In the data rows, zero lies at 4.5, halfway between 4 and 5.
In each game, the first row plays the second. By how much does the first row win? 10 means about a draw, 20 a big win and 0 a big loss. Wins can go round in a circle. Each row has two weighted sums of its numbers, A and B, taken from their middle values. A row wins by its A times the other's B, less its B times the other's A.
[3 6 5 7 3 3 6 4 6 5 7 2 4 4 6 3 4]
[4 3 6 4 4 5 6 5 5 2 3 6 6 5 5 5 4]: 12
[5 3 3 1 7 5 4 6 3 3 5 6 4 3 5 6 5]
[4 4 5 3 6 7 5 6 2 1 0 8 6 8 7 2 6]: 13
[4 5 5 7 4 4 5 5 3 8 6 3 3 2 3 7 7]
[4 6 4 6 2 3 5 3 5 6 6 3 4 4 6 3 5]: 7
[5 6 4 6 3 4 4 4 4 7 7 4 5 3 4 4 5]
[5 3 3 2 7 8 4 5 2 4 6 6 5 3 4 5 5]: 9
[4 6 6 5 2 3 3 3 7 6 6 2 4 3 5 3 3]
[3 4 7 5 7 6 0 4 6 4 5 4 3 7 2 6 5]: 9
[3 3 2 2 7 6 4 5 1 2 5 7 5 2 4 4 6]
[5 6 4 6 3 4 4 5 4 6 7 3 4 2 2 4 3]: 14
[5 6 3 6 3 3 5 4 2 7 5 3 4 5 4 4 4]
[5 6 5 6 5 3 5 5 4 7 5 3 4 3 4 8 6]: 8
[4 8 7 4 4 4 6 4 8 5 6 4 4 5 6 3 6]
[5 6 5 6 1 3 6 3 6 5 7 3 4 4 6 0 5]: 16
[4 3 5 4 4 5 6 4 4 2 2 6 5 4 6 6 4]
[4 5 4 5 2 3 3 3 4 7 6 3 5 3 2 4 4]: 7
[5 4 3 7 4 3 4 7 2 5 4 4 4 5 6 7 5]
[6 2 6 3 5 6 6 3 4 4 3 5 7 4 3 5 4]: 12
[5 6 6 4 5 3 4 4 5 5 5 4 2 3 3 6 6]
[4 3 6 6 4 5 2 4 7 6 3 2 4 6 4 6 3]: 13
[5 6 6 5 2 3 7 4 6 6 7 2 4 4 5 3 4]
[7 2 3 1 8 7 7 4 3 2 6 7 4 4 5 4 4]: 11
[3 4 6 6 3 5 2 4 7 4 2 5 4 8 6 5 5]
[2 6 4 6 4 2 5 5 4 5 4 4 3 4 5 3 3]: 6
[4 2 2 1 6 6 3 6 3 3 5 6 6 2 3 7 5]
[2 4 6 6 4 5 2 5 6 4 3 5 4 6 5 4 5]: 18
[5 6 5 6 4 4 5 5 4 7 5 4 3 3 4 8 5]
[5 3 4 5 4 5 6 4 4 2 3 5 6 4 7 5 4]: 8
[4 5 4 7 2 2 5 3 6 6 6 2 5 3 6 3 3]
[4 5 7 5 5 5 2 4 6 4 2 5 4 7 5 5 5]: 9
[5 6 3 4 5 6 2 4 6 2 3 6 3 8 5 4 5]
[3 6 4 6 3 4 4 4 4 5 6 3 4 4 3 3 3]: 14
[3 6 5 5 3 2 3 3 6 6 6 2 5 4 6 2 4]
[5 6 6 5 2 3 5 4 7 7 7 2 4 3 4 4 2]: 4
[4 7 5 6 6 5 5 4 4 3 5 7 3 6 4 3 8]
[3 6 4 4 3 5 7 6 3 5 7 5 5 3 5 2 4]: 9
[3 5 5 5 5 5 3 4 7 5 3 4 4 6 4 5 4]
[5 3 5 5 6 4 1 4 6 5 3 3 4 5 2 6 3]: 7
[5 3 6 3 4 6 5 4 3 3 3 5 7 6 6 4 6]
[5 5 3 6 4 3 5 5 3 4 5 6 4 6 4 4 7]: 14
[5 6 4 6 2 3 6 3 7 6 5 2 5 3 7 3 5]
[5 3 2 2 7 7 4 5 2 3 6 7 4 4 5 5 8]: 16
[4 3 4 5 4 5 4 5 4 2 3 5 6 5 8 4 5]
[5 3 2 2 6 7 5 6 1 3 5 7 5 3 4 5 4]: 9
[4 5 3 6 4 3 4 6 4 6 4 4 3 3 4 6 4]
[4 3 2 2 7 7 4 6 2 3 5 7 5 3 4 5 5]: 3
[4 5 1 2 5 7 6 6 2 3 5 8 4 5 5 5 7]
[4 3 5 5 5 5 1 5 7 4 5 3 3 6 2 6 3]: 9
[4 6 3 6 3 3 4 4 4 7 5 4 5 4 3 4 4]
[5 6 8 5 3 3 6 3 7 7 6 0 4 3 5 4 4]: 8
[6 5 4 5 4 3 4 4 4 5 4 5 4 5 3 3 6]
[3 6 6 7 6 8 3 6 6 3 4 4 3 8 5 6 6]: 14
[2 3 7 5 4 4 2 4 6 5 2 4 4 5 3 7 3]
[5 3 7 3 6 6 5 4 4 4 3 4 7 5 4 5 6]: 12
[2 6 4 6 5 3 3 5 3 6 4 3 5 0 3 7 8]
[4 6 4 6 3 3 4 3 4 6 5 4 5 3 2 3 3]: 5
[6 7 7 5 3 3 4 3 7 6 5 3 4 3 3 4 4]
[5 4 5 4 3 5 5 5 4 1 5 6 6 6 8 3 5]: 12
[5 4 3 5 3 4 5 4 2 5 7 5 4 3 3 2 7]
[1 6 5 6 5 4 5 5 4 5 5 5 5 4 4 3 3]: 12
[5 6 4 5 4 3 4 4 3 4 4 6 4 6 5 4 7]
[2 5 4 5 4 3 4 5 5 6 4 4 5 4 5 3 3]: 11
[6 3 6 2 5 7 5 3 3 3 4 5 6 7 6 4 5]
[5 6 3 6 3 3 4 4 4 6 5 3 4 5 3 5 3]: 7
[3 5 5 7 5 3 3 5 4 6 6 3 4 5 4 5 6]
[6 3 3 2 7 6 6 6 4 2 4 6 3 4 6 5 6]: 11
[4 5 4 6 1 2 5 3 6 6 6 2 5 3 6 4 2]
[6 2 2 2 7 6 3 6 2 3 5 7 5 3 4 6 3]: 12
[5 7 7 4 2 2 2 1 8 6 4 3 3 1 4 2 0]
[5 7 5 7 4 5 5 4 5 6 7 5 3 2 3 4 7]: 13
[3 5 6 5 6 5 2 4 7 3 4 5 4 7 3 7 5]
[7 2 6 3 5 6 6 4 4 3 1 5 7 7 5 5 3]: 4
[4 7 2 4 4 7 8 6 6 5 5 3 4 4 2 4 9]
[5 6 6 6 1 3 6 4 6 7 6 2 4 2 5 5 4]: 8
[2 7 3 5 2 3 6 5 3 5 5 5 4 5 7 3 4]
[3 4 6 5 5 4 3 3 7 4 3 4 4 6 5 5 3]: 8
[4 5 4 6 2 3 5 4 4 6 6 4 4 4 4 5 4]
[7 3 2 2 7 7 6 8 3 3 6 7 4 5 5 5 3]: 12
[5 3 1 1 7 7 7 7 2 2 6 7 4 4 6 4 5]
[5 7 7 5 3 2 4 3 7 5 5 2 4 2 5 4 3]: 9
[5 5 4 6 3 4 5 4 5 6 5 3 5 3 3 3 3]
[5 6 4 5 5 3 5 5 4 7 5 3 3 3 3 8 7]: 10
[4 2 2 4 6 8 5 6 2 4 6 8 6 2 5 0 4]
[3 4 5 5 4 5 4 2 6 5 3 3 4 7 4 7 5]: 5
[2 6 5 5 5 4 4 6 4 6 4 5 4 6 5 4 4]
[5 2 1 2 7 6 6 6 4 3 5 7 4 4 5 5 5]: 9
[3 6 4 6 5 3 4 5 4 7 5 4 4 3 4 5 6]
[5 3 2 2 7 7 3 6 2 4 4 7 5 5 4 6 4]: 11
[5 6 6 5 4 4 4 5 4 6 5 4 4 3 3 6 6]
[6 3 2 2 9 6 6 7 4 2 3 7 3 5 7 7 4]: 15
[5 5 5 5 4 4 4 4 4 7 7 3 3 3 3 5 6]
[3 2 5 5 4 5 2 4 6 5 5 3 4 4 4 5 4]: 10
[5 4 6 5 6 5 0 4 7 5 3 4 4 7 3 6 5]
[5 2 5 2 4 6 6 5 3 3 3 6 6 5 6 3 6]: 7
[3 4 6 4 3 3 2 1 8 5 1 4 4 5 4 5 1]
[4 4 6 4 6 7 1 3 6 4 5 5 4 8 3 4 7]: 18
[6 3 8 3 7 6 5 4 4 3 3 5 7 5 4 4 5]
[4 8 3 5 4 4 6 4 3 4 4 7 2 6 7 4 9]: 10
[5 5 4 6 3 2 3 6 2 4 4 4 4 6 6 7 5]
[6 5 3 6 5 3 4 5 4 4 3 6 4 5 4 6 5]: 11
[5 4 4 5 4 3 5 5 2 5 5 5 4 5 4 4 6]
[6 4 6 3 4 6 6 4 3 2 3 6 6 6 5 5 6]: 7
[4 6 6 5 7 5 1 5 6 4 4 4 4 8 3 4 6]
[2 4 4 5 4 4 3 4 6 4 3 4 4 5 5 4 5]: 11
[6 3 3 2 7 7 7 6 4 3 5 7 4 5 5 6 2]
[4 4 4 6 5 3 5 5 3 5 6 3 5 5 4 5 7]: 10
[3 4 5 4 4 5 2 2 6 4 1 5 3 6 5 7 8]
[2 7 4 5 4 4 5 6 4 5 4 6 4 6 4 4 5]: 10
[5 5 3 7 3 3 2 5 4 7 5 3 5 3 2 6 1]
[6 1 2 3 6 6 4 5 1 5 6 5 5 0 3 7 3]: 7
[4 5 3 5 3 4 5 5 4 6 4 4 3 4 5 5 7]
[5 6 7 5 3 3 5 4 8 5 5 3 4 4 4 4 4]: 11
[5 4 3 2 7 7 5 5 2 4 5 7 5 4 4 4 5]
[3 4 7 6 5 3 0 4 8 5 0 3 5 7 4 7 1]: 4
[6 3 6 4 6 5 1 4 7 4 3 3 4 6 4 8 6]
[6 2 4 1 7 6 5 7 3 4 5 6 6 3 4 8 3]: 8
[4 5 4 6 2 3 6 2 6 7 8 2 5 1 4 2 4]
[5 3 5 4 4 6 6 3 3 2 2 5 6 4 8 3 5]: 13
[4 3 3 3 7 7 5 6 2 5 6 6 4 2 3 6 4]
[3 7 5 5 6 5 5 6 5 5 5 4 5 5 5 3 5]: 11
[6 4 5 2 9 9 8 4 5 3 7 6 3 5 3 5 5]
[5 6 5 6 6 4 5 5 4 5 5 4 4 5 4 6 6]: 7
[6 3 2 2 7 7 6 6 4 3 7 7 3 4 6 5 5]
[4 8 7 7 3 3 6 5 5 5 7 2 4 4 6 5 6]: 10
[4 2 5 6 4 5 2 4 6 5 3 3 4 6 5 5 2]
[7 3 2 0 7 7 8 7 3 2 6 9 3 6 6 4 5]: 9
[4 3 5 4 4 4 1 3 7 4 2 5 3 7 6 5 4]
[1 5 5 6 4 3 6 6 5 6 4 3 4 5 4 3 2]: 5
[4 6 4 6 4 4 5 5 3 7 5 4 4 4 5 6 6]
[4 5 5 6 4 3 3 5 3 5 5 3 4 4 4 4 7]: 6
[5 6 6 5 1 2 5 4 6 7 6 1 4 2 4 4 3]
[4 6 4 5 2 4 6 3 6 4 7 5 4 4 6 1 6]: 11
[6 2 2 1 7 7 8 8 3 2 6 7 5 5 5 5 4]
[2 3 6 4 5 5 2 4 6 5 3 4 5 5 4 5 3]: 11
[4 6 4 6 4 3 6 4 4 7 4 4 4 3 4 7 5]
[4 5 4 5 3 4 6 3 6 6 6 3 4 5 7 3 4]: 14
[5 4 1 2 7 6 5 6 3 5 4 7 5 4 4 4 7]
[6 3 7 2 5 6 6 3 4 3 2 6 7 5 4 5 5]: 9
[4 7 4 6 3 2 4 5 7 5 3 3 5 6 6 4 2]
[5 3 2 3 6 7 4 6 2 4 4 6 4 4 4 6 6]: 8
[3 7 3 5 3 4 6 3 4 5 5 6 3 6 4 2 5]
[5 5 4 5 5 2 2 9 3 5 2 3 4 6 5 7 4]: 8
[4 2 6 5 5 4 3 3 5 5 3 1 6 5 5 5 4]
[3 7 3 6 2 3 6 4 6 6 4 3 4 5 6 2 4]: 10
[5 3 7 3 5 7 5 4 3 3 2 6 7 6 4 4 5]
[3 4 6 5 4 5 2 3 7 5 4 3 4 6 3 6 3]: 10
[5 6 6 6 2 2 5 4 6 5 7 2 4 3 5 4 3]
[5 3 2 2 6 8 3 6 3 4 4 7 5 4 4 6 5]: 10
[5 3 5 3 5 7 7 3 3 4 5 5 7 4 5 2 5]
[5 3 6 3 5 6 7 5 4 3 1 5 7 6 5 3 6]: 10
[5 4 5 7 3 2 4 3 4 8 7 2 4 0 1 5 2]
[3 4 7 5 6 5 0 4 6 4 5 3 4 8 3 5 5]: 9
[4 5 5 5 4 5 5 4 6 4 4 5 3 8 5 7 4]
[5 2 6 4 5 5 6 4 4 3 3 5 7 5 5 5 6]: 10
[5 5 5 6 4 3 4 5 3 5 6 4 4 4 4 5 5]
[3 3 5 6 5 6 4 3 6 6 6 3 4 5 3 5 5]: 9
[4 6 4 6 1 4 4 4 7 6 7 4 5 6 6 1 4]
[3 6 3 6 3 3 4 5 3 7 5 5 4 5 4 2 5]: 12
[6 5 6 1 9 9 9 6 6 3 9 7 4 3 1 6 7]
[1 3 7 8 4 2 2 7 5 8 8 0 5 0 1 6 1]: 16
[6 2 6 4 4 7 7 6 4 5 2 7 7 5 6 5 3]
[3 5 5 6 5 4 4 5 5 5 4 4 4 4 4 3 4]: 2
[5 2 2 2 7 6 5 6 3 2 6 7 4 4 5 5 3]
[4 4 6 6 5 4 1 6 6 4 6 2 4 6 3 7 4]: 11
[3 6 4 6 5 4 5 7 4 5 3 4 5 5 5 4 3]
[5 6 6 6 2 2 5 3 6 6 5 2 4 3 4 4 3]: 11
[6 2 2 2 6 7 6 6 3 5 5 6 5 2 3 6 3]
[6 6 7 5 2 2 4 4 6 6 5 2 5 3 4 4 4]: 9
[5 2 5 5 3 5 5 5 3 2 3 5 6 4 6 5 3]
[6 3 7 3 6 5 4 5 4 1 0 5 6 6 4 4 3]: 15
[6 2 3 1 8 8 7 5 3 2 5 8 4 5 5 4 4]
[3 6 6 6 6 4 6 3 5 8 6 3 4 1 4 7 5]: 10
[5 3 4 1 7 7 4 5 3 3 5 6 5 3 1 6 5]
[6 3 5 3 5 5 6 5 5 2 2 4 6 4 6 2 1]: 9
[5 7 3 7 3 3 4 3 5 6 5 4 4 3 4 5 4]
[3 5 4 4 5 3 3 4 5 6 4 5 4 3 3 1 4]: 12
[5 6 4 7 5 4 4 5 3 5 5 6 5 6 5 5 6]
[6 6 3 6 3 3 4 3 5 5 5 5 4 3 3 4 2]: 9
[4 4 5 4 1 3 7 3 5 7 7 2 5 3 5 3 2]
[5 7 4 5 2 3 5 4 6 6 6 3 5 4 6 1 4]: 12
[4 3 6 3 5 6 4 4 3 1 2 6 7 6 6 4 5]
[7 2 6 3 6 7 6 4 5 4 2 5 7 6 5 5 1]: 4
[6 3 2 2 5 6 6 8 3 2 6 6 4 5 6 6 4]
[3 6 5 7 4 5 5 5 2 5 6 4 4 5 5 6 6]: 9
[1 4 5 5 5 4 3 2 7 5 4 4 4 6 4 5 6]
[2 7 5 5 5 3 4 5 5 4 3 5 5 6 5 5 5]: 10
[6 3 3 2 7 7 6 8 3 2 6 7 4 4 5 5 4]
[5 5 4 6 4 3 4 5 5 7 5 3 4 2 2 7 4]: 12
[7 1 4 1 7 6 6 5 4 3 6 5 4 2 4 5 3]
[4 6 5 6 4 3 4 4 3 7 6 3 4 3 3 6 6]: 10
[4 2 8 6 5 3 2 4 8 7 5 0 6 1 1 9 1]
[6 4 4 5 3 3 4 5 4 7 4 4 3 2 4 8 6]: 3
[5 6 7 6 1 3 4 4 6 7 8 2 4 3 4 4 5]
[6 1 3 1 7 7 7 6 3 2 6 6 4 3 6 6 5]: 10
[5 3 5 2 5 5 4 4 3 3 2 6 7 6 5 4 4]
[5 7 3 5 3 3 4 4 3 7 4 4 3 3 5 6 5]: 8
[4 5 5 4 6 5 2 3 7 3 3 3 4 8 3 4 6]
[6 3 6 4 6 7 7 3 4 2 2 5 7 6 5 5 5]: 7
[4 1 3 3 8 7 5 5 2 6 5 6 5 1 1 4 4]
[5 3 6 4 4 5 5 5 5 2 1 5 6 6 8 4 5]: 13
[4 5 4 6 4 4 5 4 3 7 7 2 3 2 5 6 5]
[6 5 5 7 4 2 2 6 6 7 3 1 5 3 3 7 0]: 8
[3 6 6 5 5 6 3 3 6 2 3 6 4 6 5 4 7]
[6 2 6 4 4 6 5 3 4 2 6 4 5 4 6 5 6]: 12
[3 7 2 5 3 4 5 3 4 5 4 6 4 5 4 1 5]
[2 4 6 5 4 5 3 4 7 5 3 4 4 5 5 5 4]: 8
[2 4 6 6 4 6 4 3 6 4 4 4 4 6 5 6 4]
[5 4 7 3 6 6 7 4 4 3 1 6 8 7 5 5 5]: 9
[2 6 6 6 6 4 6 7 5 6 5 4 4 4 4 5 4]
[5 2 5 4 4 5 6 3 5 2 3 5 5 3 6 4 4]: 3
[4 6 5 6 2 3 6 4 6 6 6 3 4 4 6 1 4]
[5 7 5 6 4 3 3 4 6 6 3 5 4 6 3 4 3]: 11
[4 7 4 6 4 3 4 4 4 4 4 4 4 5 4 3 5]
[8 2 5 4 5 7 6 2 3 3 2 4 8 5 4 4 3]: 5
[6 1 3 2 7 6 5 6 4 4 7 4 5 1 2 7 2]
[4 6 3 6 3 4 7 3 4 5 6 5 4 3 3 3 6]: 11
[3 8 4 6 4 4 5 4 5 6 6 4 3 3 2 3 5]
[5 3 2 2 6 7 4 5 2 4 5 7 5 4 4 6 6]: 9
[6 3 2 2 7 6 4 6 3 4 5 6 5 4 3 5 4]
[5 5 6 7 6 3 3 4 4 4 5 5 4 4 4 5 5]: 10
[5 6 8 7 3 2 4 5 7 7 5 0 5 2 4 5 2]
[5 4 6 2 5 7 5 3 3 3 3 6 7 6 5 4 5]: 17
[3 6 4 5 2 3 6 3 6 7 6 2 4 4 5 3 4]
[6 6 7 5 3 4 6 3 6 7 7 2 4 2 2 3 5]: 12
[6 3 1 1 7 7 6 6 2 1 5 8 4 6 8 5 7]
[4 6 7 6 3 2 5 3 7 6 6 1 4 4 5 4 4]: 7
[3 3 6 5 4 5 3 3 6 4 0 5 3 6 6 5 9]
[6 5 4 6 4 3 3 6 3 5 6 3 4 4 5 4 6]: 6
[4 5 3 6 3 4 5 4 6 7 7 2 3 5 5 1 4]
[5 5 4 6 3 2 4 5 2 5 6 4 5 3 3 5 6]: 12
[5 6 6 6 5 4 4 6 3 4 5 5 5 5 3 5 5]
[4 4 6 5 5 5 0 2 6 2 1 5 3 6 3 5 9]: 3
[6 4 6 6 4 3 3 4 5 9 8 0 5 0 1 8 3]
[4 5 6 6 6 5 0 4 7 3 3 5 4 7 3 2 5]: 9
[5 5 1 1 8 8 8 7 2 0 5 9 3 8 8 4 6]
[5 3 6 4 5 6 5 4 5 1 4 5 5 4 7 4 5]: 14
[1 4 5 5 5 5 2 4 6 4 2 5 4 6 6 3 4]
[5 5 7 5 2 1 4 4 5 7 6 2 4 1 5 4 5]: 8
[6 3 4 4 2 4 5 3 3 1 4 4 6 5 6 6 5]
[3 2 5 6 4 4 1 3 6 7 5 3 5 5 3 5 2]: 5
[4 4 6 5 6 5 2 4 7 3 3 5 4 6 3 4 4]
[5 6 4 5 5 4 5 5 3 4 5 5 4 5 4 4 6]: 9
